Each path below is one point turned by a fixed rotation once a step. After each direction that follows a path, write how fast that rotation turns it, in degrees each step (0 if it stays still).
Each turn is a multiple of 5 degrees from 10 to 175, or 0.
Each row of a path follows its step; steps can be skipped.
Rotation 1:
step 0: [ -5 -19  13  22  -5 -12 -16  -7  13 -23  26  -4  -9  20  -6 -25 -19 -10
  -2  12  45  -4  13  24 -48   6   0   7  11  33 -23  17   2  17  10 -22
 -14  38 -13 -27 -17  14 -28  27  18  23  -2 -23   0   1  -6  22 -34  14
 -39 -29   2   8  23  16  12 -27   1   2  30  24]
step 4: [ 35   1  26  23  -5 -33 -18  32  -4 -35   3  16  -1   9 -22 -18   5   9
  -5   3   1  22 -15  34 -14  13  16  20 -23  19  -2  13  33  46  19 -29
  -7  23   3  -3   3 -29   0 -26  22  57  17  17  -2  -2 -20   3  -4  19
   5 -30  -9   2  16 -18   2  12  28   9  -9   7]
step 9: [ 33  23  11  -1 -11 -21 -13   2   8  -4  19   1   3   3 -11  -9 -26   7
  27 -27  46  22 -19  19  35  22  13  54   3   7   1   9  23  33  -7   9
 -13  24  -5   6  26  -4 -14 -18  38  37  -9 -28  -6 -25  13  13  -5   1
  23  17  26  10  21  -7   3  18  31   4  19  19]
step 11: [ 23  -4 -10 -17  11   2 -22 -17   8 -48  26  14  10  11 -16 -33  14  -3
 -28  23  41  -5 -17  21 -10  13  13  16  19  30  16  -4  27  24   3 -18
 -15  40  34   3 -12  23 -28  -1  13   8  40  -1   7 -16  18  21 -18 -14
 -24 -10 -32  -7  14  -2  22 -23  19  -8  -5  20]
step 14: [ -2   4  10  -3 -19 -15  -8 -12   8 -51  -1  20  -3  33  -3 -19 -15  22
 -17   5  37  -9 -17  42  20  -2  -6  30  -8  19  -6  15   7  15  -8   8
 -13  46 -13  -6  34  16 -28   3 -14   6   5  -5 -12   6 -16   1  13   9
   9 -15  19 -13  29   1   0   7  75 -19 -12  -7]
step 17: [  9  46  20  17  10   4 -13  -6  10 -32 -14  -5  -4  42  18 -39 -27  16
 -15  10  32  -4  10  21  11  11 -33   6  27  21  -1 -21  16  23 -29   1
   7  21  22  21  -8   1 -13  16   0  30  33 -14   4 -17  40  17  -4  14
  16  -8 -27  -4  12  -9 -19  27  29  27   6  -6]
step 23: [ 12  -6  12  16  12  20  -9  11 -11 -27   1  -2  -4 -14  -3 -14  -5 -13
   3  -5   7   3  -3  52   5  -3   7  24  30  45 -26  -8  -4   2 -15   0
 -27  19  25   9 -17  12  10 -29  14  20  54 -36  15 -38 -10  16 -33  16
  20 -18  -3 -35  11 -18 -15  12   4  15 -16  33]
step 24: [  9 -12  41  19  23   4  10  -4 -11 -29  25   9  -1   0   0  14  12  24
  14  -6  34  23  -3  39  14   8  -5  39 -11  -2   9   2   4  14  11  -6
 -11  30  20  37 -10  -9 -22  -1 -27  27 -11 -21   8 -17   0  -2 -42  24
   1 -35  -1 -12  37  -7 -14  30  37  26  24  12]
Speeds:
[ 13   0   0  -7  -5  -6   0   6  -3   9  -5   2  -1   1  -4  -5  -5  -4
  -7 -10   3   4   0  -8   7  -5   1   0   3   7 -12  -4  -3  -2   1   8
   2   3   4   3   0   0   3   1  -4  -4  -2  -7  -7   4  -6   0  -2   4
   3   8   2   5   8  -1  -3   2   1  -6  -5   6] -> 55
[11 -2 -8 -6 -4 -8 -4 -4  7 -3  4  4  0 -7  5  2  5 -6  4 -1 -2 -8 12  1
 -9 -7 -4 -2  4  3  1  2  4 -5 -1 -5 -1  0 -7  4 -7  5  0  6 -7  3  2  3
 -2 -3  2  2 -2 -5  6  7  0  3  0 -9  3 10  2  6  2 -4] -> 70
[ -3   2   8   0   0   7  -3   2  -6  -1  -6   3   1  -3  -7   0   9  -3
   7   1  11   1  -6  -2  -4   0  -1  -3  -1  -2  -1   1  -5   2   3  -1
   5  -2   0  -5  -7  12   0  11 -11   5  -1   0   2   1   1   5   0   6
   6   8   6  -8   2  -6  -5  -8   0  -4   6  -6] -> 60
[  2  -5 -10  -4  -2   3   0  -2  -4   3  -3   1  -6   4  -1   1  -2  -9
   6   6  -1  10 -10  -3  -2   4   2  -1   5   2  -2   5  -3   8   2  -1
  -6  -7  -5   0  -1  -1  10   4  -1   2  11   5  -7 -10  -1  -9  -1  -1
  -6  -7   3   6  -3  -8   2   0   3  -4   0   6] -> 100
[ -1   1   2  -5   1   6  -5   7  -3  -2   2  -1  -2   3   2   8   4  -4
  -8  -7   1  -2   3  -3   2   1   1  -3   0   2   0  -5  10   0   2  -1
   5  10   2   2 -15   0   8   4   4   1   9  -2   5   0   4  -8   4  10
  -3  -5  -7  -2  -2   1   1  -3  -1  10   9   8] -> 60
[ -9  -9  -1 -13  -3   3   7   8   3  -8   0   0   4  -1  -3   7  -8   2
   6 -11   3   4   8   4  -1  -4  -2   1  -4  -8   3   8   5  11   5   2
  -1   5  -4  -2   5   0  -1  -5   0   6   0   3   3   3  -7  -2  -3   2
   5   2  -2   4   1  -3  -6   1  -1  -5   0   0] -> 70
[ -6   4  -1   4   2   6   3   6   7   1   5   1   8   1  -5   3   7   3
   3  -4   2   2  -1  -3   0  -8  -1  -8  -4  13   1   5   2  -6  -7   9
   2  -5  -3   1  -4   2  -2   0   8  -1   3  -1  -5   0  -7   7 -12  -2
 -11   0   3   5  -7  -3  -6  -4   8   6  -3   0] -> 140
[ 4 -7  3 -2 -5 -3  7 -8 -1  8  0 -1 10  1  3  6 -3  5  7  9  6 -4  2 -1
 -2 -6  4  3  3 -4 -2 -2 -2  3 -4 -1 -3  4  4  5 -7 -9  3  3 -4 -4  1 -5
 11 11 -4  1 -6  1 -9 -3 -2 -3 -5 -6  6 -4  4 -7  3  1] -> 135
